One vector is turned by the same rotation once a step. Each row is the vector after some number of steps, and that number follows the row.
The counts run from 0 to 233.
[143 128  97 122 127 148 115 110  94 136 124 138 146 167 120 150 203 116
 140 175 130 139 139 166  94 142 146 121  67 186 144 154 170 125 129  90
 119 140 127] | 222
[121 136  92 133 158 156 104 116 155  98 106  70 105 130 120 119 134 159
 162 133 163 185 164 139 154 161 166 146 140 174 121 140 134 103 143 113
 153 144 121] | 142
[125 133  86  93 128  92 114 128 163 157 136  91 106 105 140 157 106 148
 149 142 134 122 176 107  92 141 107 130 126 214  94 115 140  95 129 107
  94 165 111] | 32
[150 130 135 151  98 127 152 171 114 125 132 134 189 135 180 134 128 123
 116 146  81  94  73 170 149 122 126 116 105  84 131 135 120 151 111 127
 140 111  89] | 167
[141 144 110 155 122  90 101 117 177 121 126  92 116 112 127 135 109 112
 154 167 126 106 176  90 106 110 136 132 149 211 102 113  96  98 126 139
 128 140 107] | 26
[175  95 130 125 100 108 170 131 140 121 165 178 121 105 134 101 109 130
 101 137 108  93 139  88 152  98 116 105 106 141 153  80 104 109 119 150
  80 111 109] | 205
[165 104 124 117 138 124 161 120 108  85 157 191 115 126 110 118 138 141
 121 113 132 123 166 114 150 110 129 119  84 157 210 111 108 122 110 153
 109  92 151] | 210
[131 149 132 138 126  91 130 147 157 197 108 114 153 185  93 113 120 120
 103 155 114 156  91 146 127 153 139 119 136 122  87 161 164 148  96 112
 150 114 145] | 75
[108  74 129 137 112 170 123  91 146 114 131 163 133 167  95 129 154  59
 120 130 136 127 106 130 148 114 126 150 103 109 152 119 128 171 151 126
 122  78 175] | 122
[150 169 126 110 141 128  93 173 108 139 113  74 155 155 131 154  85 152
 125 114  88 130 148 149  76 106  93 110 134 129 134 124 141  92 107  98
 160 163 147] | 65
[111 119 169 116 108  99 121  86 120 148 112 170  91 148 115 154 137  64
 147 132 105  93 139  88  73  86 118 136 105 140 132 113 107 127 134 134
 106 100 136] | 118
[130 105 114 173  80 121 115 135 159 122 151 149 184 137 118 144 140  83
 101 175 125  69  81 124 140 107 115 138 116 127 119  95 110 164 113 127
 105 120 116] | 14
[107  76 142 122 119 144  85  81 140 116 104 177 122 176 108 146 145  65
 134 139 139 134 121 119 117  89 169 135 105 133 154 131  94 140 150 122
 110  95 140] | 123
[141 196 135 194 132 140 120 156 121 115  99 111 124 123 147  87 137  95
 129 121 119 136 126 144 122 117  98 137 152 109 132 176 131 133 136 160
 202 138 171] | 67
[162 114  91 160  89 104 111 140 179 108 137 142 158 126 120 145  92 104
 115 139 135  72 134 111 124  78  76 131 122 157 167  86  95 136 100 138
 111 114 140] | 19
[124 169 179 189 171 123 129 140 113 105 129  80 178 144 131 131 126 136
 128 166 103 100 124 136 136 129 189 138 158 118  96 144 121 124 105 142
 182 117 118] | 174
[ 82 125 166  85 123 103 135 104 112 166 150 130 137 140 104 174 117 147
 121  91 111  79 108 116  83 124  85 139 126 100 101  65 138 129 115 111
  95 119 150] | 5
[157 120 105 119 165  90 147 126 100 118 162 147 150 120 101 148 110 209
 104 142 132 121 139 138 109 135 161 106 102 148 141  95 118 108  80 112
  85 142  95] | 97
[ 97  96 164  94 161  94 153  94 156 162 142 140 108 165  66 122 108 146
 101 117 135 156 104  93 142 161 150 127 130 135 103 102 150 115 113 113
  86  94 146] | 196
[101 128 170 137  95 142 164 133 101 120 107 149 114  88 193 106 140 102
 148 106 114 139 107 129 169 134 131 141 150  62 116 167 123 147 175 164
 160 116 100] | 160
[147 115 147 105 104  64 147 146 150 171 126 183 112 127 106  82  83 130
 112 111 119 142 106  86 132  96 128  84 132  89 133 129  80 128 104 164
  99 115 118] | 85
[114 158 130 183 197 159 106 132 106  87 143  90 175 139 125 147 138 160
 111 125 140 128 125 165 131 149 154 142 158  96 113 133 131 145 102 127
 173 143 138] | 175
[100 118 147 104 146 106 130  95  82 169 135 157 136 166 107 196 145 142
 119 130 133  99  93 130  55 122 154 116  99 104  99 105 116 145 103 102
  97 118 109] | 4
[112 114 127 144 151 204 108 138 108  79 132  94 195 125 172 139 136 136
 119 132 108 121 122 178 168 146 155 143 127  91 131 132 145 131 166  96
 148 149 110] | 55
[122 122 149 159 140 148 151 100 134 100 163 118 150  98 124 107 145 151
 122 176 121  81 169  93 168 165 193 140 140 160  90 100 129  92 154 142
 100 140  83] | 207
[101 163 160 118 126 149 120  98  90 117 111 131  68 104 134 134 159  68
 163 104 120 107 181 102  87 110  80 146 137 137 148 143 138 123 175 141
 157 139 157] | 225
[156 128 106 144 148 110 167 118  95 129 173 147 169 133 101 142 175 182
 122 175 125 102 114 151 130 149 147 124  87 166 134 120 149 137  84 118
 111 126 106] | 102
[144 105 141 112 146  82 135 121 103 128 143 178 119 118 120 119 102 166
 121 141 148 136 137  98 114 109 190  93 130 119 122 107  65 103 101 155
  84 138  82] | 91
[136  92  83 111 120 117 128 104 150 150 124 144 101 140 152 139 174 117
 165 157 166 183 137 129 113 152 156 125  91 195 118 171 136 158 132  85
  99 140  98] | 36
[103  70 121 116 174 155 138 103 128  99 176 161 124  92 109 120 124 158
  92 111 173 142 157 118 146 152 146 115 137 118 139 105 113 125 149 123
  62 152 130] | 203
[113  93 143  58 123 113 131 135  93 159 115 135 128 136 168 171 113 169
 146 112 109 169 116 157  94 136 155 107 107 118 111 134 123 124 130  84
  92 146  83] | 157
[101 129 126 151 132 123 132 147 142 141 144 116 146 106 121 100 107 149
  92 154 140 116 110  97 147 161 164 121 181  97  50 114 114 115 149 144
  95 165  73] | 87
[117 159 165 139 101  85 149  91 105 153 124 140 112 134 123 137 162  87
 140 167  76  78 128  91  99 119 110 141 101 164 101 122 149 117 133 141
 142  88 127] | 113
[153 126 119 133 160 141 130  97  79  87 140 163 113 137 117 138 185 134
 152 149 142 132 171 139 105 127 181 131  76 177 174 155 119 114 118 117
 116 120 125] | 216
[145 154 160 137 142 132 102 159  98 101 118  90 158 128 183 165 106 132
 143 140  83  95 160 134  96  97 152 110 137 129 123 128 104  96 136 120
 152 158  95] | 59
[143 101 125 122 151 186 136 157 120  84 127 115 166 137 149 141 132 132
 111 101 125 154 122 180 163 127 134 135 101  96 191 134 146 143 133 109
 142 115 147] | 56
